Each row is where one point has got to under a steady rotation. How many steps took it there?
The counts run from 0 to 519.
[ 81 168 134  81  82 148 135 121 118  78 110 136  91 107 135 150 159 107
 135 105 150 155 117  81 143 164 140 158 106 140 106 152]	307
[104 152 124 112 135 129 153  68 130  85 102 152 105 153 132 144  93 119
 133 135 147 138 137  89 147 159 173 105 146 105 121  82]	325
[ 85 140 168  79  93 157 120 136 149  69  99 151  85 120 130 156 154 101
 119 104 141 122 141 124 125 161 115 140  95 170 107 146]	308
[101  88 186 139 139 161  87 140 134 124 105 146  86 186 144 128  94 140
 118 128 138 152 134 151 103 143 156 112 145 107 126 102]	499
[ 93 170 139 139 132 136 121 118 106 123  84 161 131 183 137 168 151  80
 135 159 108 140 143 120 136 139 170 126 158 128 102 106]	504
[ 99 193 104 122 124 124 112 105 124 131 113 127 125  79 146 111  76 135
 128  98 140 128 150  89 140 168 155 183 159 121  95 140]	459
[122 133 104 117 155  96  83 152 141 103 114 125 105 149 162 113 105 105
 156  94 150 146 106  84 145  99 154  85 180 108 104 117]	318
[114  67 175 123  96 145 112 163 153 117 143 131  68 142 169 113  95 135
 106 105 155 145 141  99 103 127 144 144 148  96 126 137]	286
[111 105 147 158 162 114 112 142 154 137  94 162  88 176 151 156 133 107
 118 123 121 114 166 127 105 123 170  86 165  85 121 125]	191
[126 151 152 113 117 122 106 144 123 111 127 177 111 128 143 155 145 104
 130 168 137 185 136  92 182  88 180 100 144  98  96 142]	470
[ 86 119 163 119 128 124 158 122 152  82  79 137 112 150 124 140 106 118
 107  57 140 107 146 119 127 158 167 127 143 103 112 165]	198
[110 138 143 120 138 144 186 135 122 135 116 151  69 100 165 139 146 113
 120 134 127 101 173  91  90 156 178 138 114 112 140 118]	381
[105 102 169 138 147 162  73 173 132 132  93 114 106 141 153 127 107 151
 123 113 122 181 146 144 133 148 146 162 173 114 109 145]	57
[111 115 183  81 109 152 108 123 141  90 124 179  86  90 120 135  88 156
 108  96 130 136 145 126 133 160 151 142 101 100 126 151]	464
[106 127 159 114 142 135 175 108 108  90 112 165  93 136 152 156 131  92
 114 139 103  81 145  93  98 144 185 102 129 114 112 128]	275
[ 99 137 126 115 176 156  81 152 126  96 108  90  88 151 160 123 124 133
 161  99 145 171 136 118 156 169 115 123 155 163 117 103]	7
[109 131 163 117 177 115 134 154 125 117 116 173  89 172 172 136 138 113
 146 159 117 126 133 113 153 125 158  72 140 131 111 104]	241
[135  86 163 129  99 147 121 137 160  86 112 113  79 132 162 135  95 125
 110 111 159 176 165 120 144 114 145 126 170  89 108 144]	495
[ 89 106 142 125 179 142 125 116 136 116 110 155  68 170 157 124  99 139
 132 120 139 115 149 119 102 178 159  97 133 125 141  77]	115
[116 131 145 136  91 117  99 160 147 166 156 148  88 142 183 108  98 118
 109 141 142 148 155 111 121 134 144 160 165  95  91 131]	492
[114 172 154 121 146 103 166 120 115 103 146 119 101 160 188 102  69 107
 121  88 127 111 137 115 147 174 155 159 144 121  94 107]	146
[118 168 134 125 102 117 116 173 138 131 125  93  97 103 177 120 128 103
 131  65 149 154 170  97 133 143 144 176 129 114 110 159]	178
[106 119 174 107 109 159  97 129 136  92 113 134  72 182 157 153 114 107
 129 162 134 168 162 147 124 133 148 140 152 136 105  95]	290
[104 141 149 122 138 136 144 164 128 147 118 169  76 111 180 130 143 106
 109 118 114  80 185 122  89 158 150 159 123 132 116 149]	278
[ 95 150 131 123 151 105  79 125 127  99 127 116 115 196 174 104  95  96
 154 103 150 151 119 107 144 142 135 113 171 138  84  94]	215
[ 84 142 160 114 124 160 127 147 121 108 129 137  89 151 164 117 117 153
 125 159 144 186 101 119 171 158 132 137 151 155  79 130]	340
[ 77 124 172 119 117 132 179 117 148  95 111 167  96 187 141 150 119 122
 118  81 145  99 124 130 117 177 156 133 122 103 126 134]	96
[105 131 148 123 119 135  87 128  99  98  99 107 124 142 146 132 107 111
 141 128 124 194 101  92 169 114 168 131 191 114  74 146]	162
[ 99 123 135 158 154 101 171 136 141 138  97 165 106 143 154 149 134  99
 103 125 130  94 138  99 109 132 191  97 154  85 123 157]	507
[ 92 166 117 121 102 104 110 117 141 155 121 178 125  87 142 127 106 149
 108 118 158 130 125  68 141 153 162 141 157  91  99 167]	124
[112 104 114 114 165 125  73 128 152  92 101 112  98 114 145 128  95 117
 140  75 146 138 132  86 127 116 142  91 182 123 102 143]	319
[ 93 147 135 121 116 150  53 144 121 145 127 161  79 158 150 138 137 105
 151 162 144 175 146 104 100 136 145 122 133 125 117  70]	82
[ 73 168 145  93  99 146 123 133 121  91 112 117 109 143 135 127 141 100
 129  72 140 136 129 107 144 173 124 165 113 152 102 142]	410
[ 99 175 124 130 128 111 130 162 165 161 103 159 113 103 147 135 134 147
 110  96 152 130 175 133 146 167 143 160 134 105 114 174]	228
[132 172 162 126  83  97 111 147 151 145 143 174  97 143 183 137 116 110
 113 162 133 157 160 124 160 108 156 141 128 103  94 134]	51
